In the data rows, zero lies at 7.5, halfway between 7 and 8.
Each row has a hidden score. How much does it go up from the first row of each pair to the second? 10 means little or no change, 20 a big rise and 0 a big fall. The score is a weighted sum of the row's numbers plus the product of two more (or one squared), each taken from its middle value.
(7, 7, 5, 8, 3, 3, 11, 7, 6, 1, 9, 5, 6, 8, 5)
(10, 8, 9, 5, 7, 11, 9, 9, 6, 10, 9, 8, 7, 10, 6): 8
(8, 8, 8, 9, 10, 6, 8, 5, 8, 6, 9, 8, 6, 6, 10)
(5, 7, 3, 12, 12, 4, 3, 9, 9, 9, 5, 7, 10, 2, 11): 14
(5, 8, 9, 8, 9, 9, 5, 9, 11, 11, 5, 8, 11, 8, 8)
(7, 7, 10, 7, 4, 7, 10, 6, 8, 6, 8, 8, 7, 12, 6): 8
(6, 7, 10, 8, 9, 8, 6, 6, 10, 8, 7, 8, 9, 8, 10)
(10, 6, 6, 9, 12, 7, 9, 1, 5, 5, 12, 9, 2, 8, 11): 11
(7, 9, 7, 8, 7, 5, 8, 7, 9, 6, 7, 8, 8, 8, 8)
(5, 6, 0, 15, 11, 0, 4, 8, 8, 5, 6, 5, 10, 0, 11): 12
(7, 9, 11, 5, 7, 12, 8, 10, 8, 11, 5, 8, 8, 10, 7)
(9, 8, 2, 11, 11, 6, 6, 7, 5, 6, 9, 6, 5, 2, 9): 16
(9, 7, 4, 10, 11, 5, 9, 4, 4, 4, 11, 7, 4, 5, 9)
(6, 8, 12, 6, 8, 9, 6, 8, 10, 10, 5, 9, 10, 9, 9): 5
(6, 9, 7, 8, 10, 8, 4, 12, 9, 12, 4, 6, 11, 6, 7)
(6, 6, 4, 12, 12, 4, 2, 8, 9, 9, 5, 7, 10, 2, 10): 12
(9, 9, 8, 5, 4, 9, 10, 10, 7, 8, 8, 8, 7, 10, 4)
(11, 7, 6, 6, 6, 8, 12, 6, 3, 5, 9, 7, 4, 9, 6): 6
(6, 8, 11, 9, 9, 9, 4, 6, 12, 11, 5, 10, 9, 8, 10)
(7, 7, 7, 10, 7, 4, 6, 7, 9, 7, 7, 7, 9, 6, 7): 10
(7, 9, 8, 5, 5, 8, 6, 13, 8, 11, 3, 5, 12, 8, 5)
(6, 8, 5, 7, 6, 7, 8, 12, 6, 9, 5, 5, 10, 6, 4): 15
(7, 7, 8, 8, 6, 5, 9, 6, 8, 4, 8, 8, 7, 7, 7)
(4, 8, 6, 10, 10, 6, 4, 9, 10, 10, 4, 8, 10, 4, 11): 7
(6, 9, 10, 7, 7, 8, 4, 9, 10, 10, 5, 8, 11, 8, 8)
(6, 9, 11, 9, 11, 8, 5, 5, 11, 9, 8, 11, 8, 8, 11): 11
(7, 7, 10, 6, 7, 9, 7, 7, 11, 9, 6, 9, 10, 10, 7)
(10, 8, 9, 4, 6, 10, 11, 6, 5, 7, 10, 10, 4, 11, 7): 10
(5, 9, 11, 7, 8, 9, 6, 7, 11, 10, 5, 9, 10, 9, 9)
(11, 7, 4, 9, 12, 10, 8, 6, 3, 8, 9, 9, 2, 5, 9): 15
(11, 9, 8, 7, 7, 9, 11, 5, 4, 4, 11, 8, 4, 10, 7)
(11, 7, 6, 8, 11, 9, 10, 3, 4, 5, 11, 9, 1, 8, 10): 11
(9, 8, 8, 4, 6, 10, 8, 12, 8, 11, 4, 7, 10, 9, 5)
(6, 8, 11, 8, 9, 9, 3, 6, 11, 10, 5, 10, 10, 8, 9): 9
(7, 9, 7, 4, 4, 10, 8, 14, 7, 11, 4, 5, 11, 7, 4)
(5, 7, 10, 9, 8, 8, 5, 6, 11, 8, 5, 9, 10, 8, 9): 8
(6, 7, 10, 8, 10, 9, 3, 8, 11, 11, 5, 8, 10, 7, 9)
(11, 8, 7, 4, 6, 12, 9, 10, 5, 8, 9, 8, 4, 9, 5): 17
(7, 8, 8, 7, 8, 9, 6, 10, 10, 10, 4, 7, 10, 7, 8)
(10, 8, 6, 6, 8, 11, 10, 10, 4, 10, 8, 7, 5, 7, 6): 10
(6, 7, 6, 10, 12, 6, 3, 9, 9, 10, 5, 6, 10, 4, 9)
(11, 6, 7, 7, 10, 9, 10, 4, 3, 5, 12, 10, 0, 9, 9): 13
(9, 7, 5, 5, 2, 6, 12, 11, 4, 5, 10, 5, 7, 9, 4)
(7, 7, 6, 8, 8, 6, 7, 5, 6, 5, 8, 7, 7, 5, 8): 9
(12, 7, 3, 12, 15, 8, 4, 1, 4, 8, 11, 9, 2, 1, 15)
(6, 8, 12, 7, 10, 10, 5, 6, 12, 11, 6, 11, 8, 9, 9): 7
(12, 8, 7, 8, 13, 12, 9, 3, 4, 8, 10, 11, 0, 8, 12)
(8, 8, 8, 4, 7, 12, 9, 13, 6, 11, 5, 7, 8, 9, 4): 12
(6, 8, 9, 7, 8, 9, 5, 10, 10, 12, 4, 8, 12, 7, 7)
(8, 7, 6, 6, 5, 6, 11, 9, 6, 5, 9, 6, 7, 8, 5): 13
(7, 8, 7, 5, 5, 7, 8, 11, 7, 8, 6, 6, 9, 7, 5)
(11, 9, 10, 5, 7, 11, 9, 5, 6, 7, 10, 10, 4, 11, 8): 12
(6, 8, 9, 8, 8, 7, 4, 8, 11, 9, 5, 9, 11, 7, 9)
(6, 7, 8, 10, 11, 6, 5, 5, 10, 8, 7, 8, 9, 5, 10): 7
(5, 9, 9, 7, 10, 8, 4, 9, 11, 12, 4, 8, 10, 8, 9)
(7, 7, 10, 9, 9, 7, 7, 4, 11, 7, 6, 10, 9, 8, 11): 7
(12, 8, 9, 7, 12, 12, 8, 0, 4, 6, 14, 11, 0, 10, 11)
(6, 7, 11, 6, 7, 9, 7, 7, 10, 9, 6, 9, 8, 10, 8): 1
(6, 9, 11, 9, 10, 8, 3, 6, 12, 11, 5, 10, 9, 9, 11)
(6, 6, 8, 9, 8, 6, 8, 7, 7, 6, 7, 7, 8, 7, 8): 7
(7, 7, 5, 8, 5, 4, 10, 8, 6, 4, 8, 4, 8, 6, 6)
(6, 7, 5, 6, 5, 6, 8, 12, 7, 8, 6, 5, 11, 7, 3): 17
(6, 9, 10, 6, 8, 10, 6, 10, 11, 11, 4, 8, 11, 8, 7)
(6, 7, 5, 9, 8, 3, 6, 9, 8, 6, 7, 7, 10, 4, 8): 14
(11, 8, 6, 6, 6, 8, 12, 5, 3, 3, 12, 7, 3, 9, 6)
(8, 8, 9, 5, 3, 6, 12, 5, 6, 3, 11, 7, 6, 11, 6): 9
(11, 8, 4, 5, 9, 11, 9, 11, 3, 9, 10, 7, 5, 6, 5)
(8, 8, 10, 5, 6, 10, 12, 6, 6, 7, 10, 8, 5, 12, 7): 9
(7, 8, 10, 8, 6, 7, 7, 6, 9, 6, 8, 9, 8, 9, 8)
(7, 7, 11, 7, 10, 8, 5, 8, 12, 11, 5, 10, 10, 8, 10): 9
(8, 8, 6, 6, 5, 8, 9, 12, 7, 9, 5, 6, 10, 7, 4)
(8, 7, 5, 7, 5, 6, 10, 10, 5, 6, 7, 5, 8, 7, 5): 9
(7, 6, 2, 13, 9, 1, 6, 7, 6, 4, 7, 4, 8, 2, 8)
(7, 7, 5, 13, 12, 4, 2, 5, 10, 8, 6, 7, 9, 3, 12): 2
(7, 9, 9, 6, 6, 8, 8, 10, 9, 9, 6, 7, 10, 9, 5)
(4, 8, 10, 9, 11, 8, 3, 8, 11, 12, 5, 8, 11, 8, 9): 8
(7, 7, 6, 10, 8, 5, 8, 7, 8, 6, 8, 8, 7, 7, 8)
(8, 9, 7, 4, 5, 11, 8, 15, 6, 12, 5, 4, 11, 7, 4): 10
(9, 8, 6, 7, 5, 6, 12, 8, 4, 3, 9, 6, 6, 8, 5)
(7, 7, 8, 8, 10, 6, 6, 8, 10, 9, 5, 9, 9, 7, 10): 6
(6, 8, 7, 8, 9, 9, 4, 12, 9, 12, 4, 7, 10, 6, 7)
(9, 7, 7, 5, 5, 9, 12, 8, 4, 6, 9, 7, 6, 9, 5): 7
(6, 6, 7, 10, 9, 6, 6, 7, 9, 7, 6, 6, 9, 5, 9)
(6, 7, 11, 7, 7, 9, 7, 6, 10, 8, 8, 10, 8, 9, 8): 14
(7, 7, 5, 10, 9, 4, 5, 8, 9, 7, 6, 6, 8, 4, 8)
(6, 8, 9, 5, 5, 9, 7, 13, 9, 11, 3, 6, 11, 8, 6): 4
(12, 8, 7, 7, 11, 12, 9, 4, 3, 7, 12, 9, 1, 9, 10)
(9, 8, 7, 6, 5, 9, 10, 9, 5, 7, 8, 7, 7, 9, 5): 5
(7, 7, 8, 6, 6, 7, 7, 10, 9, 9, 6, 6, 11, 9, 7)
(5, 9, 10, 8, 10, 9, 3, 5, 11, 9, 6, 10, 9, 8, 11): 10
(9, 6, 7, 8, 9, 9, 8, 5, 4, 5, 10, 9, 3, 8, 9)
(7, 8, 11, 4, 7, 12, 8, 8, 10, 11, 5, 9, 8, 11, 7): 10
(9, 7, 0, 9, 7, 3, 8, 10, 4, 6, 7, 3, 8, 3, 6)
(8, 8, 7, 4, 5, 10, 8, 14, 7, 10, 6, 4, 11, 9, 5): 13
(8, 8, 11, 4, 4, 11, 10, 8, 8, 8, 8, 7, 7, 11, 5)
(9, 7, 9, 4, 4, 9, 11, 7, 6, 6, 9, 8, 5, 12, 4): 9
(6, 6, 2, 12, 10, 2, 5, 6, 7, 4, 9, 6, 7, 2, 9)
(5, 9, 9, 8, 8, 9, 5, 9, 10, 10, 6, 9, 10, 7, 9): 3
(8, 9, 10, 5, 6, 11, 8, 11, 8, 10, 6, 8, 9, 9, 4)
(5, 7, 11, 9, 11, 8, 4, 5, 12, 11, 6, 10, 9, 8, 11): 8
(5, 8, 9, 8, 6, 6, 7, 5, 8, 6, 8, 8, 7, 9, 10)
(7, 8, 12, 7, 9, 9, 5, 6, 11, 9, 6, 11, 9, 11, 9): 11
(11, 7, 6, 7, 7, 9, 12, 4, 4, 4, 12, 9, 2, 8, 6)
(6, 6, 1, 15, 14, 0, 1, 6, 8, 5, 7, 6, 8, 0, 13): 18
(12, 6, 2, 11, 15, 7, 5, 3, 4, 7, 11, 8, 3, 3, 12)
(5, 8, 10, 6, 8, 9, 5, 8, 11, 11, 6, 9, 10, 9, 8): 11
(5, 8, 9, 8, 9, 9, 4, 10, 11, 11, 4, 7, 11, 8, 8)
(6, 8, 7, 6, 7, 8, 5, 12, 9, 11, 5, 7, 12, 6, 7): 11
(9, 9, 8, 5, 7, 12, 9, 11, 6, 11, 6, 7, 8, 10, 6)
(11, 7, 2, 11, 15, 9, 4, 5, 3, 8, 10, 8, 2, 1, 12): 11
(8, 7, 6, 8, 4, 4, 11, 7, 6, 3, 10, 5, 6, 8, 7)
(6, 9, 7, 6, 5, 7, 7, 11, 8, 9, 5, 5, 11, 7, 5): 10
(8, 7, 8, 7, 5, 5, 11, 5, 7, 4, 9, 8, 6, 10, 6)
(10, 8, 9, 4, 6, 11, 10, 9, 6, 9, 8, 8, 6, 11, 6): 12
(8, 9, 7, 7, 6, 9, 7, 12, 8, 10, 5, 6, 11, 8, 6)
(6, 8, 8, 6, 7, 9, 5, 12, 10, 12, 4, 7, 11, 7, 7): 10
(7, 7, 6, 8, 6, 5, 8, 8, 7, 6, 9, 8, 8, 6, 7)
(8, 7, 9, 6, 6, 9, 8, 6, 7, 6, 9, 9, 6, 9, 7): 11
(10, 8, 5, 5, 7, 11, 9, 12, 3, 10, 7, 5, 8, 7, 4)
(10, 7, 6, 8, 6, 7, 12, 6, 3, 4, 11, 6, 4, 9, 6): 8
(9, 8, 9, 5, 8, 12, 8, 7, 7, 9, 9, 10, 5, 11, 6)
(9, 7, 8, 6, 6, 10, 9, 7, 6, 8, 8, 9, 6, 10, 6): 6
(10, 6, 9, 5, 4, 8, 12, 6, 5, 4, 11, 9, 5, 10, 6)
(6, 9, 11, 5, 7, 11, 6, 10, 10, 12, 5, 9, 10, 10, 7): 12
(12, 8, 8, 7, 10, 11, 10, 2, 3, 5, 12, 10, 0, 9, 9)
(6, 7, 10, 9, 8, 7, 5, 6, 11, 10, 5, 9, 10, 8, 10): 6
(5, 8, 10, 6, 6, 8, 7, 8, 11, 9, 6, 8, 10, 9, 8)
(9, 7, 3, 11, 12, 4, 6, 5, 5, 5, 10, 7, 4, 3, 9): 17
(6, 8, 12, 8, 9, 10, 4, 5, 11, 10, 7, 11, 8, 10, 11)
(6, 6, 5, 8, 6, 4, 8, 8, 6, 5, 9, 6, 8, 6, 8): 6
(9, 7, 10, 5, 7, 11, 11, 3, 5, 4, 12, 10, 2, 11, 8)
(8, 8, 4, 7, 7, 7, 7, 11, 6, 9, 5, 5, 10, 6, 6): 8
(7, 7, 9, 7, 6, 6, 9, 7, 8, 5, 8, 8, 8, 9, 7)
(7, 7, 7, 8, 4, 4, 11, 5, 6, 2, 9, 7, 7, 8, 6): 11
(10, 6, 6, 7, 6, 6, 12, 6, 3, 3, 11, 6, 5, 8, 7)
(6, 9, 5, 11, 11, 6, 3, 8, 9, 10, 5, 7, 10, 4, 10): 13
(10, 7, 5, 7, 9, 8, 9, 7, 4, 6, 10, 7, 4, 6, 7)
(8, 5, 5, 9, 6, 4, 9, 4, 6, 3, 10, 7, 5, 7, 8): 7
(13, 8, 3, 8, 15, 13, 5, 7, 1, 12, 9, 9, 2, 5, 11)
(6, 9, 8, 9, 11, 8, 2, 9, 10, 11, 4, 9, 11, 5, 10): 8
(6, 6, 9, 7, 4, 6, 10, 6, 7, 4, 8, 7, 8, 9, 7)
(8, 8, 8, 7, 4, 7, 11, 7, 7, 5, 9, 7, 7, 10, 5): 14
(7, 8, 11, 8, 8, 8, 5, 8, 11, 9, 7, 9, 10, 7, 9)
(9, 7, 3, 7, 4, 6, 11, 10, 2, 4, 8, 5, 6, 6, 5): 15
(8, 7, 10, 5, 7, 11, 9, 8, 9, 10, 7, 9, 8, 11, 8)
(7, 7, 12, 6, 8, 10, 7, 7, 11, 10, 7, 9, 9, 11, 9): 11
(6, 9, 6, 9, 10, 7, 4, 10, 9, 11, 4, 6, 11, 5, 8)
(6, 8, 10, 9, 11, 8, 4, 5, 11, 10, 6, 9, 9, 7, 10): 9
(10, 8, 10, 4, 5, 11, 10, 8, 7, 8, 9, 8, 6, 11, 5)
(6, 8, 9, 6, 4, 7, 8, 10, 9, 8, 5, 7, 10, 9, 5): 6
(5, 8, 8, 7, 8, 9, 6, 9, 9, 9, 6, 7, 9, 8, 8)
(9, 7, 5, 8, 4, 6, 10, 8, 6, 5, 8, 6, 8, 7, 4): 10
(6, 8, 8, 6, 3, 8, 10, 10, 7, 7, 8, 6, 8, 10, 3)
(8, 8, 6, 6, 6, 8, 9, 10, 6, 7, 8, 7, 7, 8, 7): 10
(7, 7, 3, 9, 8, 5, 7, 10, 6, 8, 6, 6, 9, 4, 7)
(7, 7, 7, 9, 9, 6, 5, 7, 8, 7, 8, 8, 8, 6, 9): 8
(8, 8, 9, 4, 5, 9, 9, 7, 7, 7, 9, 8, 7, 10, 5)
(6, 7, 11, 9, 8, 8, 5, 5, 10, 8, 8, 10, 7, 9, 10): 7
(7, 8, 12, 5, 7, 11, 7, 9, 10, 10, 6, 9, 9, 10, 8)
(11, 9, 8, 3, 8, 13, 9, 11, 5, 11, 7, 7, 6, 9, 5): 11
(7, 6, 4, 10, 7, 4, 7, 8, 6, 6, 7, 6, 8, 3, 8)
(6, 7, 10, 8, 8, 9, 5, 7, 11, 8, 6, 10, 9, 8, 10): 12
(6, 9, 4, 8, 8, 6, 5, 13, 8, 10, 4, 5, 11, 4, 7)
(6, 7, 7, 8, 5, 5, 9, 7, 8, 5, 8, 7, 9, 8, 6): 7
(10, 8, 8, 4, 9, 12, 10, 5, 4, 7, 11, 10, 2, 9, 9)
(8, 6, 4, 9, 7, 4, 9, 8, 5, 5, 9, 6, 7, 6, 6): 9
(10, 7, 3, 10, 11, 8, 6, 8, 4, 8, 8, 7, 6, 3, 7)
(6, 8, 9, 9, 9, 6, 5, 6, 10, 8, 8, 9, 9, 7, 9): 3
(7, 7, 4, 10, 8, 3, 8, 5, 6, 3, 9, 6, 6, 4, 7)
(11, 8, 7, 6, 10, 13, 9, 7, 4, 10, 12, 9, 3, 9, 8): 14
(7, 8, 10, 8, 8, 7, 8, 6, 10, 6, 9, 8, 8, 9, 9)
(11, 7, 5, 7, 7, 8, 10, 7, 2, 5, 11, 7, 3, 8, 7): 10
(6, 8, 7, 11, 11, 7, 3, 8, 11, 10, 5, 7, 10, 4, 10)
(11, 8, 8, 6, 7, 10, 11, 7, 4, 6, 11, 8, 4, 10, 6): 13
(7, 7, 11, 8, 4, 7, 11, 3, 9, 4, 9, 10, 6, 11, 7)
(6, 8, 9, 8, 7, 6, 9, 6, 9, 5, 8, 9, 8, 9, 8): 12
(7, 8, 9, 8, 6, 6, 7, 8, 9, 7, 7, 8, 9, 8, 8)
(10, 8, 6, 4, 6, 10, 10, 12, 4, 8, 7, 5, 7, 7, 5): 12
(10, 7, 7, 6, 5, 6, 12, 5, 4, 3, 10, 7, 4, 10, 5)
(12, 7, 6, 7, 10, 10, 9, 3, 3, 6, 12, 9, 1, 9, 9): 11
(7, 8, 11, 7, 8, 9, 7, 8, 10, 9, 5, 10, 9, 9, 7)
(6, 7, 8, 9, 9, 6, 6, 9, 10, 10, 5, 6, 11, 6, 7): 5
(6, 8, 11, 6, 7, 10, 8, 7, 9, 9, 8, 10, 8, 11, 8)
(5, 8, 10, 6, 8, 9, 4, 10, 11, 11, 5, 7, 11, 8, 8): 10
(6, 6, 5, 13, 14, 4, 2, 5, 10, 8, 6, 8, 9, 2, 12)
(7, 8, 3, 9, 8, 3, 7, 9, 5, 6, 8, 5, 8, 3, 7): 14
(5, 6, 2, 14, 11, 0, 5, 5, 7, 5, 8, 6, 8, 1, 10)
(12, 6, 5, 9, 13, 10, 6, 5, 3, 9, 10, 9, 2, 7, 10): 8
(6, 7, 4, 10, 9, 3, 6, 6, 8, 5, 7, 6, 8, 4, 10)
(7, 8, 6, 6, 5, 6, 10, 9, 6, 6, 6, 6, 8, 8, 5): 13
(5, 7, 9, 10, 9, 6, 7, 4, 10, 6, 10, 9, 8, 7, 12)
(12, 6, 4, 9, 15, 10, 5, 3, 3, 8, 12, 10, 1, 4, 14): 8
(7, 7, 8, 8, 8, 6, 7, 6, 9, 6, 9, 8, 7, 7, 8)
(10, 6, 2, 7, 6, 6, 9, 12, 4, 7, 7, 2, 8, 6, 4): 10
